Each path below is one point turned by a fixed rotation once a step. After each direction that follows a path, write how fast that rotation turns it, in degrees each step (0 if it stays still).
Each turn is a multiple of 5 degrees from 10 to 175, or 0.

[  6  18  10   1   7   1  -2   3 -13   3 -12  17 -26   0  -7  -4   0  14
   2  -4  -7  -4  10  -3  27  18  10  -4  22  18  11 -10   3  17  14   0
  -4  14 -10  -5 -14  -2   5  11]
[ -6   8   3  -4   5  -3   3  14 -13  -9 -19   3 -23  -1  -1   2   1  -1
   6  -1   7  -2   0  -1  38  11   4 -16  17  11   1 -21  10  11  12 -15
   7   8  -6  -7 -11 -10  -2  12]
[  2   3  10   1  11   2   5  13 -21 -15 -12   7 -19 -12   0  -4  22   0
  -7   6  10   1  10   5  29  22  11  -8  13  14   2  -3  -1  13  10  -9
  -3   3  -4   3 -14 -12  -1  12]
[-15  14  16  13   6   9  -2  15 -18  -3 -16  11 -19   5  -4  -9   4   3
   0  -2   4   4   0   4  23  20   7   5  21   9  -3 -11  -4  25  13  -3
   2   6  -1  -1  -8 -14  -1  11]
[  4   9   7   7  -1  12   6   4 -20  -4 -27   5 -22   3   3  -5  -4  12
 -15  -5  -2   8   2  -1  27  19  -5 -11  18  14  -2  -9   7  11  10  -7
   3  11   0  -4  -1 -14   0  18]
[ -7  -5   7  -1   4   3  -6  16 -14 -18 -16  13 -18  -2   2  -2  -7   5
   2  -1   0   6   6  -3  34  24   1 -15  26  11  -3   3  -1   9   5  -3
   4   9  -8   6 -12  -8  -3  19]
[ -7  13  13   0  -3  12  -5  13 -19 -10 -11  18 -24   0   2  -8   0  -8
  -4  -6  14  -7  18   3  28  25   6   0  11   8   1  -5  -1  10  10  -6
   4   4  -1   3  -7   0 -12  15]
[ -6  13  19   1  -2   4  -9   3 -28  -2 -17  17 -20   4  -8   2   2   2
 -13   4  -2  -1   3   0  30  15   7 -15  20   7  -6  -1   1  17   9  -2
   0  16  -2   4  -8   2  -8   0]
[ -2   3  14  -1  -1  -1  -2   8 -23 -11 -17  17 -27  -1   5   1  -4  -8
   2   4  -6   3   3  -9  25  11   4 -21  17   4  -2  -5   1  13  16  -5
   4   8  13  -1  -9 -14 -15  14]
[  7  13  12  -7   5   1   1   2 -15 -11  -9  19 -28  -2   6  -5   4   8
   4   1  -5   0  24   0  25  13   6 -12  20  14   8   0  -2  13  10   0
  -8   4  -1   1 -13  -8  -2  12]
[-12  24  15  -5   3  -2  -5   6 -13  -2 -16  12 -28   7  -2  -2  -1   2
   9  -2   4  -1  12   5  31   7   3 -12  19   4   0 -15   1  15  12  -7
   2   8 -13  -3  -6  -1  -3   4]
[  2  14  15  -3   5  -2   7   1 -22  -9 -22   1 -21  -7  -3   3  13  -1
  -5   2   4   6   7   5  35  16   4 -23  12   6   0  -8   3  16  14 -15
   0   8  -3   2   0 -12  -4   3]
[ -7   5  22   5   9  -3  -2  12 -13  -9 -17   6 -20  -1  -1 -10   7  -1
  10   3   0   6   5   4  26  16  12  -7  21   7   4   3 -15  23  17  -1
  -1   1   0   5  -7 -15   0   8]
[  1  19  17   7   5   6   3   3 -11   2 -24   7 -27   0   4 -13  -2   5
  -1 -14   0   3   8   0  25  23   2   2  14  10  10 -12  -2  17  17  -8
   3   4  -2  -4   3 -11  -1  15]
[ -2   3  11  -2   3  -2  -1   2 -11  -5 -25   2 -19  -4  -2  -2  -5   9
   1  -5  -6   5   2  -5  36  25   7 -13  23  13   9  -1   3  10  11  -5
   7  16 -16   3  -5  -2   4  11]
[ -2   2   9   0   5  -1  -1  22 -13 -12 -14   6 -19 -10   2  -4   1 -15
   4  -4  10  -1   4  -5  34  26  13 -10  13  12   8  -5  -2  10  13 -12
   9   4  -3   6  -3  -2  -8  17]
[  6  12  20   7   5   8  -3   8 -23   1 -11  17 -19  -4  -6  -7   9  -1
 -10  -3   0  -9   7  -3  24  26  16   5  14  17   9  -2   1  22  12  -5
  -4   7  -1   1  -9   0  -7   7]
Speeds:
[-5  1  0  3  1  2  4  1  4 -2 -3 -6  1  2  1 -4  4  5  0  0  3  7  0  6
  1  0 -4  2  2  0 -3  0 -3  1  0 -2  0 -2 -3 -1  3 -7  4 -1]  40
[ 9  1 -1 -1  0  1  4 -6 -3  0  0 -1  0 -2  0  0  6  5 -8  0 -1 -1  5  1
  0  3  0  0 -3  4  2  5  2 -1 -2 -1 -4  1 -1  2  2  0  1 -2]  155
[ 2 -8 -3 -3  1 -4  2  2 -1 -6 -2 -4  1 -4  2  3  1 -3  1  4 -2  3 -3 -2
  2  0 -1 -9  0 -1 -1  3  1 -3  0 -2  1 -1  2  2 -1 -5  0  2]  110
[ 0 -4 -5  3  0  6  1  6 -3 -2  2  2  2  2 -1  1  0  2 -6 -1  2 -1 -4 -1
 -2  3  0  5  1  3 -3 -3  5 -1 -3  1  0  2  0 -2 -6 -2  1  4]  25

[-10 -16 -11   9 -13   0  13  19  -9 -16 -10   2   9 -15   5   0   2  -2
  -2  -9  -1   8   4   9 -17   0  18   1  13   0  -3  12   9  32   4 -12
 -14  10  -1   0  13   3   8 -16]
[-16 -31 -10   2 -13  11  11   0 -17 -18   0   5   6 -11 -10   0  16   3
  -8  -6   4   6  -6  10  -2  -1   7  -3   1   6  -9   5   5  28   5  -1
 -16   5   9  10  -2  -2  26 -11]
[-17 -30  -6   1  -9   4  10   5 -16 -23 -12  -5  10  -9   0   0   4  -5
   3 -10  -3   8  13  13 -17  -4   1  -1  16   5  11  -2  11  23   2 -14
 -17   5   5  12   8   3  10   5]
[ -9 -13 -13   7 -13   2  13  14 -10  -9  -8   1   3 -10  -3  -1   1   1
   2  -6   0  12   5  12 -14  -3  21   7   7   2  -9  20  12  32   3 -11
 -19   8   0   7   7   0  11 -22]
[-18 -30  -6   2 -14   8  11   1 -25 -21  -1   4  11 -10  -9   1  18  -5
 -14  -7   6  10  -1   9  -8   5   7  -6   0   5  -6  -2   8  25   8  -5
  -8   6   8  10  -2   5  23  -7]
[-13 -29  -7   6 -11   1  10   9 -11 -27 -10  -1   8 -14   4  -2   3   2
   5  -9  -5   7  13  12 -12  -6   1   3  20   2   7   0   8  29   1 -13
 -18   6   4  13   2   2  11   1]
[-11 -11 -11   0 -14   2  11   4 -16  -8  -7   0   4  -7 -10   2   3  -2
  -1  -7   0   9   2  11 -11  -5  19  -5   3   3  -4  17  12  30   4  -9
 -19   8   4  14   7  -1  17 -21]
[-16 -31  -2   0 -14   8  12   5 -18 -23  -8   3  14 -12  -3   4  17  -5
 -11  -7   7  14   3  10 -15  11   9  -7   3   5  -2  -4  12  23   8  -9
  -2   6   3   4   2   5  19  -2]
[ -8 -28 -13   7 -12   0   8  11 -10 -24  -7   3   8 -13   2  -8   1   1
   7  -9  -8   3   6  11  -9 -10   3   9  22   1  -2   4   5  29   1 -11
 -23   4   5   7   0   0  17  -5]
[-16 -13  -7   2  -8   7  11   0 -22 -12  -5   0   8  -7 -15   6   4  -3
  -6  -7  -4   7   5  13 -10  -2  13  -7  -1   8   2  16  15  26   5  -9
 -15   7   7  17  10   1  18 -19]
[-13 -28  -5   3 -15   1  13   9 -12 -24 -12   0  13 -14   5  -1  14   2
  -4  -5   8  12   9   7 -18  11   9  -2   5   2  -4  -2   9  24  10 -10
  -5   8  -1   4   3   8  16  -2]
[-15 -23 -13   5 -11   2   9  13 -12 -23  -3   8   8  -9  -2 -13   3  -4
   2 -10  -8   8  -3  10  -6 -11   4   5  17   2  -3   7   2  31   1 -10
 -29   4   7  13  -1  -4  21  -8]
[-17 -20  -5   2 -10   6  12  -1 -23 -15  -9   1   8 -10 -10  10   5   0
  -9  -8   0   6  10  15  -8  -1  10  -7   2  10   8  12  20  30   1  -9
  -5   5   7  15  14   4  13 -12]
[ -8 -29  -9   5 -13   2  12  11 -11 -16 -13   1   8 -10   6  -3  11   5
   0  -7   9  14  12  11 -18   9  12   4   6  -4  -5   1   6  26  11 -11
 -17   9  -3   4   3   7  18  -3]
[-17 -21 -11   0 -15   3  12   9 -20 -18   0   6   5  -6  -8  -8   3 -10
  -4 -13  -7  11  -8  11  -9  -9   7   0  14   5  -5   4   4  27   1  -7
 -19   3  10  11  -1  -4  20 -13]
[-13 -28  -9   4  -9   6   7   3 -18 -22 -11  -1  13 -18  -5  12   9   4
  -3  -4   0  -3  12  11 -11  -1   4  -6   5   7   8  11  17  32   0  -9
  -5   9   4  12   9   4  13 -11]
[-10 -23 -10   4 -15   7  13   7  -6 -12  -7   0   6  -6   4  -6   9   5
   6  -7   7  14  12  11 -13   4  17   7   7   0  -2   1   1  26  10 -15
 -30   8   0   5   4   2  22  -5]
Speeds:
[ 4  3  0  5  1  5 -3  3  0  5  0 -1  2 -3  1  5  3  1 -3  1 -2 -4  1 -4
 -1  1  4 -3 -3  2  3  4 -1  4 -1  1  0  1 -1 -1  6  4 -3 -6]  120
[ 1 -1 -1  2 -1  0  0  7 -1 -3  2  3  2 -2  3 -3  5 -6 -5 -1  0  1 -7 -4
 -1  4  0  0  0 -1 -6  0 -3  1  2  4  4  0  0 -5 -5  0  0 -2]  110
[  4   0  -3   0   2   2  -1  -3   1   5   3   1  -2   4   0  -1   1   2
   4   0   0   0  -2   0   3   0   2   4  -2  -1  -5   2  -3   3   2   4
 -10   0   1   1  -4  -3   4  -5]  140

[  0   3  14 -11  17   6   2   6 -14  -3 -15  -3   0 -11  14   6  -7  22
  13   0  14 -14 -18  -8  19   5  10   9  -9   0   6 -12  12   5  -9 -13
  21  -5 -29  12  -1 -10   4 -14]
[  9  -3  15  -4  22   3   3   4  -4  -3 -10  -1   1 -15  29  14  -2  17
  18 -13  -3  -9 -20  -6  24   2   8  -3  -9   8   6 -14   7   0 -11 -18
  17  -4 -17  14   5  -7   3 -11]
[  8 -13  20  -1  20   6 -12   2  -6   7 -22   0   4 -16  19   9   4  13
  22  -9   0  -9 -14   1  12  -1   4   3 -16  -6  11 -18   9   7 -10 -12
  17  -2 -26  16   7  -1   9 -11]
[ 11  -4  27  -9  26   7  -2   4 -15  -7 -17  -8   7 -10  17   7   3  14
  19 -13   9  -4 -10  -2  13   8   7  -5 -19   2  -3 -10  13  10 -11 -19
  21   1 -14   7  12   4   9 -15]
[ 11  -2  20  -8  18  12  -3   3  -9 -11 -15  -6  -5 -10  17  13   1   8
  23  -1   3  -5 -15  -4  18  -9  18   0 -21  -5   5 -16  14  10 -12   0
  23   1 -21  10  10  -3   3 -13]
[ 11 -10  15   2  12  12  -3   9  -9  -7 -14  -3   2 -10  28   6  -5   5
  31  -7   2  -2 -20  -6  14   5  18   1 -15  -1  -3 -12  20   2  -4 -11
  18  -3 -13   5  12  -4   8 -15]
[  4 -14  11   0  19  10  -3   4  -3 -13 -18  -9   3 -19  19   1   0   6
  18  -7  -2  -6 -16  -4  14  -1  12  -5 -13  -6   3 -17  19  10  -4  -9
  21 -10 -20   7  11   6  13 -22]
[  5  -5  17  -5  15  10  -3   9 -22 -10 -17  -5   2 -14  13  -2  -5  12
  11  -2   9  -4 -16  -4  17  12  17   9 -17  -5  -1 -12  19   1  -7 -14
  24  -5 -22   5   5  -4   9 -25]
[  8  -2  14  -9  18   4   9   6  -4 -15 -14  -5  -3 -22  22   0  -7  12
   9  -4   0  -8 -21  -5  25  -4  16   1  -8   5   3 -16  12  -2  -6 -13
  19  -9 -20   8   8  -5   3 -20]
[  6 -12  14   1  15   5  -3   4  -9   5 -21   3  -2 -22  25  -3  -6  14
  18  -3   0  -7 -17   1  19   4  12  10  -7   1   9 -13  11  -4  -8 -14
  17  -9 -23  10   3  -7   5 -15]
[  4  -9  21  -5  22   1  -6   3  -8  -1 -19  -7   6 -20  22  -3   1  15
  10 -14  -3  -7 -11   2  20   6   5  -3 -14   3   3 -11  10   0  -8 -23
  19  -9 -18  10   8   2   9 -18]
[ 10  -3  26 -13  15   8  -7   0 -17   0 -20  -9  -7 -17  14   2  -3   9
  10  -4   7  -9  -7   7  15  -1  12   5 -16  -1   7 -16   6   7 -13 -10
  20   0 -22  11   7  -2   1 -13]
[ 16  -1  23  -3  12   6  -3   4 -16  -4  -9  -9  -7 -15  26   5   0   6
  20 -11  -3   0 -10   4  24   1  19   3 -17   8   1  -8   7   0 -12 -14
  21  -2 -14   8  14  -4   3 -12]
[  9 -13  15  -3  11  13  -9  -1  -3  -1 -20 -10  -9 -21  24   2   3   3
  25  -6  -4  -6  -5   2  18  -7  14   0 -16  -5   8 -17  14   6 -10  -4
  18  -6 -19   4  15   7   6 -16]
[  5  -7  16  -3  14  15 -11   7 -19  -5 -14 -14   0 -16  17  -5   4   2
  20 -10   7  -4  -8   0  18  10  17   0 -16   0  -2  -8  23   6 -11 -19
  24  -6 -12  -2  18   4  10 -19]
[  4  -2  12 -13  16  13   1   4  -7 -15 -13 -20 -11 -21  17  -6   1   4
  10   0   2  -6 -10  -2  21  -2  19  -1  -9  -1   3 -15  17   8  -8  -6
  25  -9 -21   0  14   2   4 -22]
[  3  -6  10  -3   7  14  -3  10 -14  -4 -12  -7 -12 -21  23  -7  -6   7
  19  -3   4  -5 -14  -6  25   5  24  12  -2   5   4  -9  20  -3  -8 -14
  23  -8 -18   0  10  -7   2 -17]
Speeds:
[ 1  1  3  0 -3 -7  0  1  1  3 -4 -1  2  2  3 -1 -5  0 -1  5  2 -5 -3 -3
  0 -5  2  2  1 -2 -3  3  2  2 -2 -3  2  0  5  5  5  6  0  1]  0
[-4 -1 -6  2 -1  3  3  3  2 -6  1 -1  0 -1 -1 -5 -2 -1 -2  3  1  0 -4 -6
  0  2  3  1  4 -1 -3  0  7 -1  4  2  1 -4  0 -4 -1  0  1 -4]  40
